128 stands for zero in the data rows.
Each pair is two rows. How far apart are they, by a hidden measure? 0 means very close, and 20 very far. Two or three weighted sums of its numbers give each row a place; it is the straight-line distance between the places.
[125 109 135 120 124 135 127 132 123 118 149 105 135 156 153 129]
[145 128 114 110  67  99 141  94 122 118 146 158 166 143 107 124] -> 6
[121 137 109 141 137 151 153 143 135 156 162  96 143 116 140 161]
[122  85 160 134 131 141 114 121 140 111 118 142 108 117 112 116] -> 17
[135 101 168 109 101 157 129 128 140 105 118 134 127 141 129 101]
[117  85 180 127 137 123 102 128 161 102 101 132 119 121 135 104] -> 5
[121  88 107 109 122 138 128 105 152 112 153 121 151 123 129 128]
[106 150 144 160 164 120  95 129 130 127 108 133  94 107 128 113] -> 4
[121 148 139 157 143 121 104 132 122 137 101 144  93 113 150 120]
[143 120 126 128 148 149 129 132 116 153 113 133 131 112 117 139] -> 5
[146 158  78 141 106 130 170 128 144 143 167 119 143 118 146 156]
[125 135 143 144 147 145 132 140 130 146  97 150 123 123 144 100] -> 7
[145 140 121 116 108  90 110 101 102 101 123 154 143 148  87 103]
[136 149 132 154 156 149 144 146 132 145 139 105  93 113 117 157] -> 4
[126 154 129 153 129 137 118 156 109 145 111  96  93 141 146 141]
[150 171  92 144 127 154 125 132 113 161  72 173 111 109 157 146] -> 4
[136 109 106 111 108 122 166 112 121 120 158 132 140 140 135 152]
[140 132 120 120 120 122 112 134 121 127 129 128 133 143 103 126] -> 3
[119 101 163 132 129 108 120 110 149 108 113 149 137 134 115 111]
[105 104 109 128 135 137 143 113 119 110 150 116 122 127 123 156] -> 10
[114 169 148 124 138  99  83 119 150 130  94 175 121 123 135  99]
[120 153 104 147 133 150 119 127 128 125 138  91 124  96 150 142] -> 5
[115 125 100 138  92 132 152 114 146  95 168 100 133 143 146 153]
[122 138 132 125 147 118  95 125 131 141 105 150 102 100 122  78] -> 14
[137 107 108 106 131 148 159 133 114 129 150 126 132 126 139 145]
[122 158  98 180 157 158 112 156 132 160 115 113  88  91 141 145] -> 3
[150 127 138 107 120 128 129 138 124 127 131 128 149 150 104 132]
[133 125 153 124  75 105 159  99 190  83 147 153 112 199 139 118] -> 14
[152 139 124 127 139 171 125 156 114 173 129 102 107 125 120 146]
[134 129  87 136  97 145 159 139 158 138 152 125 124 136 144 154] -> 6
[125 142 147 163 178 138 107 137 154 163  77 146 112 110 148  91]
[133 170  91 123 130 152 158 151 146 167 138 117 126 112 110 157] -> 4
[127 137 141 151 115 125 120 124 168 140 110 135  95 113 147 103]
[122  97 121  98  84 138  83 154 128 126 102 124 151 139 175 105] -> 8
[132 156 132 149 127 121 120 129 153 121 115 140  89 125 122 114]
[148  90 119 121 124 123 164 143 129 135 150 125 127 158 127 149] -> 6
[138  98 123 135 113 118 100 129 112 116 127 105 179 133 155 103]
[128 141 145 144 151 116 111 133 113 151  99 145 114 131 114 117] -> 14
[126 163 122 151 143 153 116 155 131 151 119 103  86  92 120 139]
[123 151 122 149 137 124 116 136 126 114 139  97 111 125 119 142] -> 4
[139 124 103 138 134 138 138 123 131 116 156 124 119 120 119 154]
[120 121 172 114 155 124 127 132 129 148  94 147 127 129 138 118] -> 16
[137 150  84 144 125 134 148 136 105 158 137 123 154  88 135 153]
[ 91 141 167 178 189 126  86 123 114 143  80 155 113  66 136 100] -> 8
[138  97 120  92 130 143 151 127  85 153 163 106 156 123  94 158]
[109  92 130 115 117 129 139 126 152 109 123 155 126 150 178 118] -> 6
[138 168 140 148 156 157 113 170 122 154 114  94  94  89 149 134]
[147  88 137 124 145 126  89 134 103 125 128 137 123 144 128 114] -> 14
[136  93 140 114 146 143 111 119 125 128 116 121 147  94 131 134]
[152 136 118 115 107  91 141 112 100 117 138 141 168 150 120  99] -> 8
[134 173 131 155 158 149 132 134 127 150 114 121 103  90 118 139]
[121 105 133 104 115 148 127 139 114 132 147 118 132 136 136 148] -> 7
[130 117 129 132 128 131 130 140 121 156 101 134 118 110 136 119]
[152 121 108 124 127 144 134 116 153 119 144 122 135 157 106 159] -> 7
[130 135 162 115 143 133 108 129 154 139  83 160 136 117 146  89]
[128 121 138 144 153 167 112 141 129 149 130 107 130 107 108 131] -> 7
[119 123 163 125 151 126 107 125 118 131  84 166 128 128 133  95]
[117 139 146 140 102 106 102 169 147  77 141  88  95 183 171 139] -> 8
[119 122 162 141 148 113  99 110 153 125  92 170 118 120 149  93]
[124 149  96 132 113 128 170 131 129 150 162 104 103 111 129 157] -> 4
[117 105 167 141 130 116 111 117 161 111 110 135 102 134 135  95]
[149 109 129 107 180 160 148 123  67 165 154  94 159 106  83 158] -> 7
[127 119 143 129 148 136 124 145 133 109 136 130  98 143 129 142]
[137  94 138 121 142 147 160 111 146 131 157 101 155 124 104 157] -> 18
[130 128 148 111 123 110 105 140  94 127 101 137 136 178 114 110]
[127 108 120 124 125 116 123 105 139 105 167  77 119 150 108 143] -> 6
[103  96 148 151 124 123 127 107 160  98 129 146 111 153 158 117]
[110 110 123 148 147 134 120 113 142 117 142  86 142 104 117 142] -> 12
[133 113 106  84 124 134 177 117  27 164 172 103 178  85 100 157]
[139 103 101 102 111 147 153 120 128 107 157 110 152 144 127 142] -> 10
[131 169 126 171 170 165 148 159 149 149 135  92 116 145 153 141]
[138 123 143 121 127 141 131 121 137 134  95 172 144 144 124  97] -> 6
[129 119  93 114 105 158 139 113 118 112 166  78 156 127 121 165]
[142 136 111 100 104  99 145 104 110 125 138 149 174 159 128 113] -> 7
[117 160 116 121  91  81 117 111 120 106 146 158 158 152 134  95]
[159 166  99 122 130 156 164 146 167 159 139 108 147 110 122 164] -> 9
[147 115 129 119 151 132 131 130 123 128 124 116 134 110 122 136]
[154 138 127 118 150 120 156 114 126 136 161 109 161 121 102 143] -> 9
[147 145 111 104 104  99 128 111 115 126 127 151 155 144 128 102]
[125 122 120 123 104 104 106 133 104 114 111 146 140 132 130 128] -> 9
[ 87  88 158 127 122 115 111 104 127  97 120 151 104 119 112 105]
[112  88 118 124 116 122 162 107 117 127 153 124 115 136 132 146] -> 5
[109  82 158 140 127 116 104 116 115 130 121 125 122 123 119 107]
[146 133 148 116 119 153 139 155 156 126 141 106 113 170 143 138] -> 5
[146 134 117 119 133 133 130 128 107 123 122 133 146 182 105 123]
[105 134 115 123 105  57 107  69 139  65 150 142 139 137 131 113] -> 2
[110 143 133 149 118 129 126 148 128 120 114 123  90 133 150 120]
[143 140 150 126 118 122 108 113 131 127  90 170 123  90 118 107] -> 6
[152 135  94 125  70  75 168 101 133  94 161 166 161 153 155 134]
[123  98 126 122 120 149 151 134 124 125 156  90 130 145 122 157] -> 8
[131  82 157 122 112 129 122 102 163 112 110 153 145 147 125 105]
[123 137 151 130  83 122 123 142 157  96 142 107 124 205 171 143] -> 3
[142 134  94 121  92  77 135 118 134  91 140 146 178 166 187 113]
[114 134 170 128 157 149 100 129 142 144  71 161 122  94 141  88] -> 8
[117 125 146 126 152 111  97 120 124 130  81 151 121 118 154  90]
[124  83 152 127 103 136 105  98 170 112 116 149 116 112 112 129] -> 10
[117 168 135 153 140 110 115 120 119 133  92 164 130 112 136 102]
[111 144 149 151 152 134 114 134 124 141  81 156 104  95 120 105] -> 5
[ 97 139 130 149 162 143 112 131 138 156  94 140 109  96 124 100]
[155 136  99 107  73  64 150  96 130  79 151 154 158 175 140 125] -> 7
[130 133 141 119 138 171 148 123 132 140 144  90  99 107  80 165]
[115 130 169 120 140 126 127 134 145 134  89 163 108 113 124 118] -> 7
[117 140 104 114 103 112 135 133 130 114 165  87 120 147 110 163]
[114 112 172 123 138 126  96 115 153 111  91 142 111 136 119  83] -> 4
[125 116 128 146 136 146 125 120 135 115 138 111 107 108 118 134]
[136 132 126 114 124 127 109 116 128 107 134 132 158 173 134 115] -> 6
[171 138 124 104 129 112 152 141 112 139 128 151 147 155  87 121]
[137 136  91 124 110 125 166 125 114 136 154 112 135 142 114 155] -> 9
[110 133 154 120 137 120  96 125 129 124  91 144 118 142 144  98]
[101 124 149 135 141 128 112 134 139 135  94 154 121 121 132 113] -> 7
[160 103 122  65 123 154 148 116  74 179 156 105 185  95  81 155]
[116 122 153 142 161 116 116  97 143 111 106 164 113 136 123 120] -> 17
[ 88 124 159 118 131  93  72 133 140  95  92 154 126 134 148  66]
[140 122 111 115 110  94 106 110 124 103 131 129 156 130 118 115] -> 4
[144 129  96 107  85  61 159  83 144  89 143 161 154 172 109 110]
[ 99 114 134 173 154 149 110 157 131 167  88 118  91 125 152 121] -> 4
[124  95 126 114 141 151 157 112 135 154 158 115 129 118 102 170]
[108 115 154 157 134 141  98 112 140 109 120 144 121 117 112 114] -> 6
[144  94 125 115 108 123 155 104 136 121 153 131 173 141 128 141]
[145 109 112 114 108 103 129 103  95 116 134 149 169 140 136  96] -> 6
[133 140 131 148 122 120 115 146 132 115 135  99 104 142 147 128]
[136  98 119 137 155 150 109 119 109 154 114 132 164  98 118  98] -> 7
[126 102 164 112 134 137 121 114 134 114 102 155 145 130 131 102]
[132 129 143 140 135 131 122 115 151 137  98 162 125  96 152 113] -> 3
[158 108 105  90 103 109 151 100 125 119 131 162 162 137 113 114]
[107 110 125 121 107  98 125 128 114  97 124 116 155 149 124 109] -> 11
[139 125  89 126 133 150 144 147 111 144 142 116 149 109 112 145]
[130 121 107 115 130 142 166 106 120 132 162 117 135 122  91 165] -> 13
[108 137 150 140 159 120 109 116 129 149  86 177 115  93 135  93]
[102 108 149 143  88  99 113 123 193  57 132 131 108 183 170 125] -> 11
[ 88 141 155 164 157 100  65 124 120 111  85 144 102  98 135  71]
[127 136 126 148 136 132 116 130 142 132 112 124 107 112 143 130] -> 2
[141 102 137 115 150 150 139 108 149 140 160  96 156 113  81 155]
[129 155 102 116  78  76 107 112 109  85 143 140 142 164 143  94] -> 8
[119 136 124 133 139 120 108 127 117 126 101 165 123 111 135  99]
[116 127 112 141 125 108  90 138 112 100  93 149 129 115 161 102] -> 7
[154 119 130 114 113 121 173 105  79 140 164 111 172 140  87 155]
[132  95 111 123 111 126 170 103 105 119 167 120 132 114 110 153] -> 12
[121 120 115 120 134 152 139 131 122 149 141 109 128 130 119 136]
[ 90 134 150 155 165 110 100 110 118 113  83 168  97  91 135  77] -> 5
[131 152 100 170 158 152 142 130 135 163 154  94 146  91 110 159]
[132 113 146 131 153  84  99 128 119 112 104 159 151 156 124  95] -> 9
[123 104 158 148 120 149 121 115 167 110 115 134 100 127  85 112]
[160 162 142 150 201 180 155 134 102 185 125  97 147 112 172 171] -> 16
[103 163 130 146  96 127 104 158 140 115 136 111 102 134 172 126]
[ 99 113 136 150  57  69 110 114 170  44 134 127  92 172 175 125] -> 14
[151 151 122 133 102 141 138 156 132 128 115 139 114 117 153 120]
[118 140 113 154 116 138 122 139 134 126 125 109  94 112 127 109] -> 9
[108 149 144 147 112  96 115 148 120 115 127 113 102 136 157 127]
[111 118 181 108 144 125 109 148 141 128 116 121 122  96 119 141] -> 7
[111 114 125 107  86  91 130  92 142  80 145 134 146 174 145 107]
[145 123 108 102  99  97 142 109 105 108 146 149 174 144 123 113] -> 13
[150 131 105  84  89  90 144  94 113 123 140 153 172 130 117 123]
[107 150 158 163 149 160 108 157 105 148  89 147 116  92 118 109] -> 6
[116 133 142 117 143 161 143 134 102 165 129 143 129 103 113 122]
[127 112 101 103  61 108 155 129 140 107 167 113 127 173 126 139] -> 7
[122 121 131 149 143 164 136 130 147 146  98 158 131 113 168 106]
[144 142 139 132 139 123 120 125 134 133 127 129 105 106 120 132] -> 7
[137 109  98  92  92 134 136 133 144 106 161  93 136 152 136 152]
[112  99 163 161 128 112 114 104 187  79 138 122 107 166 148 137] -> 8
[113 131 125 132 133 135 133 118 126 135 143 104 116 105 116 136]
[129 115 130 113 115 103 125 129  95 127 134 137 147 156 106 120] -> 4
[134 142 120 148 135 144 117 147 128 157 106 113  99  95 122 144]
[113 144 152 140 165 140  99 145 132 153  85 143 103  94 136 102] -> 5
[143  80 160 107 127 145 133 108 135 134 122 145 119 152 127 130]
[107 129 162 113 156 136 130 126 129 123 109 155 141 135 124  76] -> 14
[151 123 115  95  92 132 162 112 144 121 173  97 137 165 111 156]
[148  93 109  82 152 163 157 109  98 165 173 105 172 127 100 173] -> 6
[ 98 107 169 171 129  93  84 111 186  71 129 125  93 147 142 109]
[122  98 115 105 105 100 144 103 115 110 179  85 146 163 121 150] -> 10
[138 127 123 123 104  66 125  93 110  89 145 156 143 153 141 113]
[126 135 136 132 110 117 133 124 167  99 164 101 116 155 138 148] -> 2
[151 132 129 114 101 115 125 143 102 116 129 132 145 150 110 128]
[150 132 148 140 155 154  94 137 145 146 114 105 126 107  82 134] -> 2
[109 141 148 127 129 104 117 136 149 115 112 147 111 129 149 108]
[126 117 157 143 143 113 119  78 159 103 114 142  88 131  74  97] -> 16
[141 168 110 147 149 176 143 171 161 138 134 104 112 127 145 157]
[153 123 114  85 108  92 127  95 111 118 132 154 169 122 122 123] -> 5
[116 179 112 168 165 138 144 141 115 148 138 107 101 110 113 160]
[103 153 142 168 157 146  85 155 115 151 116  93  85  97 115 129] -> 6
[132 141  86 131 123 120 146 136 101 154 148 115 161 101 146 150]
[132 109 117 107 123 143 155 117 134 110 162 129 157 133 129 133] -> 11
[143 115 121 129 129 144 167 121 143 126 159 119 146 131 122 148]
[117 106 159 136 126 103 101 113 141 101 114 145 130 138 127 103] -> 6
[122  95 133 114 114 121 108 124 111 124 130 142 146 150 122 132]
[106 131 137 154 154 132  96 151 130 147  76 148  98  90 132  90] -> 4
[123 101 128 109 105 124 116 124  97 126 109 144 147 142 123 103]
[100 130 152 139  90  85 100 125 207  55 126 144 107 160 180 113] -> 5
[125 107 160 108 116 140 119 131 161 118 107 138 123 128 115 116]
[107 139 135 152 135 110 104 131 123 129 101 157 139 146 109 116] -> 6
[124 109 173 115 158 155 102 171  78 187  83 114 120 111 109 106]
[102 109 155 118 124 127 116 113 153 120 119 144 113 138 101 121] -> 10
[107 118 144 143  95  82 123 109 171  74 133 159  86 183 140 109]
[136 137 123 134 120 132 137 141 124 123 150 101 122 139 135 148] -> 14
[ 95 106 136 158  97  72 135 114 172  66 142 152 115 196 165 108]
[128  94 178 127 119 151 118 111 161 113 103 127 116 149 135  95] -> 4
[143 113 109 109 140 136 163 131 123 135 140 130  98 123 127 145]
[135 161 135 138 135 149 130 167 131 146 137  92  86 127 131 143] -> 8
[ 98 134 157 158 167 124 104 128 126 136  84 162 112 109 146 124]
[125 143 109 133  96  87 127 112 136  88 145 142 154 146 165 139] -> 6
[130 186 115 147 132 146 139 172 110 142 135 102  77 134 125 164]
[128 112  94 118 127 176 163 143 119 165 143 108 133  81 133 169] -> 9
[113 114 126 133 137 115 125 118 133 130 100 180 137 139 131  93]
[137 112 128 123 142 144 143 135 124 152 122 133 138 119 109 145] -> 5
[143 136 135 122 166 117 131 118 107 147 126 149 160 145 101 128]
[126  95 156 131 126 133 125 122 133 128 121 137 129 127 109 116] -> 7
[153 136 104  96  89 116 155 106 112 107 158 141 181 150 129 129]
[108 133 120 143 144 135 131 143 141 125 127  98 103 106 132 144] -> 5
[137 112 141 144 123 129 106 136 137 119 138 111 122 148 121 131]
[122 127 149 133 155 134 111 139 113 151  90 138 120 113 107 107] -> 8
[106 127 140 147 132 126 132 135 123 135 127 102 136 117 107 143]
[110 160 121 171 154 134 102 157 114 136 107 117  97  97 139 132] -> 13
[110 122 159 148 142 135 114 132 142 129 109 127 102 140 147 130]
[132 107 131 134 148 142 123 140 122 137 131 105 133  99 115 144] -> 12
[128 147 111 123 138 117 113 154  98 141 145  63 117  94 136 149]
[137 104 153 128 129 138 110 107 148 112 111 137 114 124 101 117] -> 12
[129 125  94 112  89  77 136 111  90 103 130 167 148 132 128 114]
[129 141 108 115 100  70 119  93 133  98 138 147 149 155 134  99] -> 7
[143 131 126 143 105 151 112 154 154 118 103 130 109 123 162 112]
[132 125 127 106  89  68 125 105 138  76 137 147 150 154 153 103] -> 8
[134 108 157 123 112 102 146 106 138 122 129 143 119 118  85 133]
[124 174 140 152 147 114 115 142 120 156  97 125 107  80 113 111] -> 8
[107 133 138 149 163 141 120 150 137 160  81 144 123  75 148 106]
[145 107 124 108 110 146 173 112 121 136 152 128 165 125  99 150] -> 4
[142 123 138 142 115 157 136 136 147 138 143  96 121 109 146 167]
[137 113 123 122 102 127 133 137 130 105 138 120 113 154 123 131] -> 10
[133 112 101 121 127 141 151 116 123 135 141 114 163 121 124 169]
[165 149  54 169 129 137 149 142 136 122 147 109 145  94 168 167] -> 15
[113 169 156 144 156 121 108 120 136 154 117 131  64 119  94 132]
[111 137 131 167 141 132 111 118 138 110 119 141  97 121 134 104] -> 9
[124 106 158 128 157 147 106 116 105 148  89 136 130 123 127  93]
[ 88  88  94 141 126 106 154  89   7 139 183 108 148  76 147 134] -> 5
[156 136 109 117 128 153 152 154 136 153 147  87  99 123 145 154]
[120  97 148 106 156 165 121 130 130 174 111 138 139 108 122  97] -> 6
[135 143 139 136 112 138 129 141 152 129 108 141 109 145 157 124]
[132 127 124 127 141 120 140 118 106 121 151 108 133 106 109 147] -> 3
[114 156 134 155 170 150 121 145 118 155 128  92 108  77 134 137]
[122 140 159 125 161 129 129 119 162 126  82 177 108 123 118  93] -> 9
[177 141  87 104 112 148 187 138 128 153 147 127 161 127 133 147]
[128 118 118 115 129 135 160 118 111 126 155 129 138 135 127 154] -> 11
[111 125 169 116 141 138 136 133 171 111 112 146  98 152 119  94]
[109 138 168 122 184 132  98 132 116 147  89 153 109 106 125  94] -> 3
[115 112 132 124 173 152 124 130 126 154 124 121 131  95 110 133]
[114 151 123 145 123  91 100 122 130 128 108 182 119 123 118  98] -> 4
[144 164  93 136 141 130 157 139 108 152 150 119 132 115 139 170]
[143 101  98  99 121 141 154 124  76 152 153 112 168 133 121 161] -> 4
[130 144 141 144 137 126 110 158 127 135 126 106 100 110 123 122]
[121 155 110 126 124 111 141 151 100 126 137 117 121 125 145 149] -> 6
[107 109 115 155 127 122 120 115 127 107 121 133 114 129 139 106]
[102 145 147 127 123 104  95 131 156 104 103 161 105 152 149 114] -> 1
[125 152 131 114 127 104 111 105 120 113 130 134 145 130 102 116]
[109 101 147 159 133 111 117 120 160 103 127 135 119 134 164 113] -> 7
[127 103 128 108 131 123  97 136 104 131 123 136 159 165 106 119]
[163 128 111 140 144 135 165 118 112 122 157 113 185 127 112 126] -> 13
[134 155 141 151 190 160 101 155 112 170 122  83 111 104 154 149]
[101 135 140 150 142 105 122 131 151 139 126 145  98 128 131 137] -> 4
[144 140  74 123 119 127 162 137  92 145 153 120 164 126 134 146]
[115 118 134 136 121 119 128 121 134 134 126 133 101 140 127 123] -> 15
[128 166  71 125  81  76 126 100 138  90 128 167 142 148 154 133]
[127 144 122 121 110  68 116  95 122  86 142 139 137 156 135 105] -> 4
[118 103 137 131 125 130 117 139 133 125 136 108 128 144 177 130]
[205 116 111  68 124 170 164 131  65 158 150 112 185  96 108 127] -> 13
[127 119 126 152 154 142 124 133 123 153 128 122 137 134 123 145]
[119 132 139 132 110  79 102  99 135  95 103 184 140 180 151  69] -> 9
[131 134 102 118 102 126 119 107 136 108 158  86 126 137 123 171]
[144 116 118 104 121 131 178 121 143 134 153 135 125 148 127 167] -> 6
[120 106  99 118  71 116 133 119 131 111 174  83 155 150 141 128]
[ 96 120 181 112 149 133  93 128 134 135  83 161 122 117 142  93] -> 6
[139 176 138 174 158 153 130 155 161 152 131  79  81 105 110 191]
[147 152 138 126 144 149 117 162 138 132 131  80  93 112 128 140] -> 10
[119 128 136 152 149  95  92 111 142 122 123 123 133 139  96 120]
[126 148 126 115 126 161 145 164 123 149 124 107 106 109 144 139] -> 6
